Where one turn sends some rows of the set: a few examples, then the rows asked:
lakab: [-12   1  -3 -10   0   3  -6  -9 -12  -2  -7  -3  11   1   3  16 -12   8
  -5   4   7   4   2]
livel: [ -6   8  -1  -8  -3  -1  -5   0 -16  -8   8   7  -7   5   7  10  13  11
   2   5  -3   6  -8]
lagu: [-15   3   0 -10  -1   3  -8  -8  -7  -4  -8  -4  11  -3   4  16  -9   5
  -4   5  10   5   4]
nid: [-11  11   6  -8  -3  -1  -9   1  -8 -10   5   4  -6  -1   8   9  17   6
   3   6   2   9  -4]
gozu: [-16 -14   0   2  -2   0 -12   7  -1   0   2  -4   4  11  -1   1  -6   5
   8  12  12   0   5]
Gid: [-16  -3   6   5  11  12  -1  -4   8  -3  -3  -1 -20  -2  -3  -7   0   0
  -3 -14  -8  -3  -5]
pimo: [-17   5  11   3   7  -9  -5  -3  -9 -18  -5   1  -4   7   9  -7   3   5
  -2   9 -10   3   2]
rep: [ -7  -5   0  -1   2   6 -13   4   3  10  -4   8 -19   2  -8   1  -5  -7
   0 -12 -13  -3  -7]
Bizen: [ -7 -15  -6 -17  -2   3   3   1  -4 -10 -14   6   2  -5   7   3  -3 -10
  10 -12  -8  -8 -11]
gukeb: [-18  -7   3 -24   8   2 -13 -10  16  -3 -15   8  -9   0  -4  -3   0   7
  -3  -7   0  -2  -5]
palo: [-12  -3  -1  -8   7   8 -17 -11  -4   4   7  -8   4   8   4  10 -11   2
  12   4   3  -9  -2]
Sadu: [-19   0  11   8  10   9   1  -2  10  -2  -5   2 -11  -3   1  -4   2  -4
  -7 -13  -4  -7  -5]
libal: [-18 -16  -4 -12  -3  -3 -10   8  -5  -3  -9 -10   4  -6  14  -8   4   4
   7   7 -13   0  -6]
lafa: [-10  -6   9  -1   7  -2   1   3 -16   6  -1  -2  -1  13  17   9   1   0
  -6   2 -10  -9 -12]
Zutok: [-17  -5   1   3   8  12  -2 -10   8  -3   0   4 -14   0  -7  -8  -3   5
   0 -17  -5  -5  -6]
migob: [ -9   4   6  -2  -1 -15 -17   4 -13  -6  -6  10  -4  11   4   1   0  -2
   1  11 -14   2   1]
fur: [-11 -12  -2 -15  -1   4   3  -1   2 -14 -15   4   2  -9   8   1   0 -12
  11 -13  -4  -7  -9]
zifaz: [-20  -4   9 -14   3   4  -8  16   3  -9 -11   4 -16   1  -2   6   1  -2
  12 -13   7   9  -9]
karo: [ -9  10  17 -10  -1  -6 -18  -5  -7 -17  -7   4   3   3   4   3   1  -3
   2  -1  -3   5   5]
bet: [ -4   8   3   1  -5   5  -4  -6  -9 -10   8   4  -6   0   4   3  14   9
  -8   3  -3   3   0]
teg: [-17 -16  -5 -12  -3  -3 -11   9  -5  -3  -9  -9   5  -5  13  -8   2   5
   8   7 -14   0  -7]
Leves: [-17  -1  20  -2   4  -2  -7   5  -1   3  -5  -4   0   4  18  10   7 -11
  -3   4  -2  -5  -6]
Nud: [-15  -2   3  -7   8   9 -16 -13   0   0   6 -10   4   5   5   8 -10   2
  13   3   5  -8  -1]
vopo: [ -6 -16   0 -16  -8   3 -15  -4  -3  -5  -6  -9  11  -9   7  -9  -1   3
   3  -7 -10  -1  -1]
sav: [-19 -10  -3 -18   3   1 -11   7  11   0 -21  12 -12   5  -2   1  -3   7
  -5   5  -3  -4  -7]
deno: [-22  -2  -3  -1   8  -9  -4  -9  -4   7   0  -4   4   0   2   3  -1   7
  -4  15   1   9   3]
Beg: [-12 -11  -3 -24   9   1  -9 -10   7   1 -13  10  -9   6  -5  -2  -5  12
  -5  -7  -5  -4  -9]
rem: [ -1   8   3  -1 -10   2 -13   0  -9  -4   6   9  -5   1   2   8  13   3
  -6   5  -4   5   0]
puvip: [-10 -10  21  -6   6  -3   4  -5  -8  -5   2  -5   6   8  11   1   6   1
  -7  -9   7   0  -3]
mul: [ -2 -11  17 -11  -3  -9 -10   4 -10   6   1   4   6  12   6   9   3  -7
  -4  -7   3   2  -4]
givo: [ -3   4   7  -9   3  -6  -9  -9 -20 -16  -3   6   2  12   5   1  -6   8
  -2  -3 -10   0  -1]
fum: [ -7  -4   1   2   3   3  -8   6  -1  13  -5  13 -10   5  -5   4  -7  -7
  -5 -11 -13  -9  -9]
feg: [-20  -2  12 -15   4  -3  -8  15   3  -3 -10   8  -7   3  -1   9   2  -6
  11 -14   9   7 -10]
nif: [-19  -9  -7 -11   5   5  -2  12  -7  -5  -8  10 -15  11  -1   4  -7  11
  11 -10   0   0 -16]
Nunup: [-13 -19  -5  -6   0  -8   2   4   5  -1 -10   8  -2  -6   3  -8   6 -14
   9  -4 -10  -4  -7]
Givar: [-10  -5  -1  -2  -1   7 -17   0   8   8  -3  12 -13   1 -12   0  -4  -5
   3 -15  -7  -5  -6]
lise: [-28  -3   4 -10   4   7  -7  13   7 -10 -11   5 -14   1   0   3   1   3
  14  -9   8   4 -11]
nipo: [-20  -2  -4  -2   5 -11  -8  -6  -5  10   0  -1   5   1   1   7  -2   4
  -3  16   0   9   3]
dimar: [-23 -10  -2 -15   8   5  -2   1  10  -6 -20   7 -13   5   1  -4  -2  13
  -8   3  -3  -5  -7]
Vot: [ -6 -16  -1 -15  -7   3 -14  -4  -4  -5  -6  -9  11  -9   7  -9  -1   4
   2  -8 -10  -2  -2]
fimam: [-16  -8   3 -12  12   0   9   7 -11  -7  -5   6  -8  11   2   3  -4  11
   5 -17   3   1 -17]
Ruv: [-17 -15  -1   3   1   1  -7   4  -3  -2   3  -6   4  13   0  -1  -7   9
   7  11  12  -1   4]
Mizi: [-14 -20  -6  -4   3  -6   8   0   3  -5  -9   5  -2  -5   4 -11   5  -9
   7  -4 -11  -4  -8]
gasol: [-13 -11  -1 -13   8   5   2  10 -10  -9  -7   5 -17  10  -1   3  -6  10
   8 -16   0   5 -14]

gasol -> rep
karo -> pimo
Nud -> Ruv
Now these:
Mizi -> Bizen
feg -> Sadu
dimar -> Beg
rem -> nid
lakab -> nipo
nif -> Givar
mul -> Leves

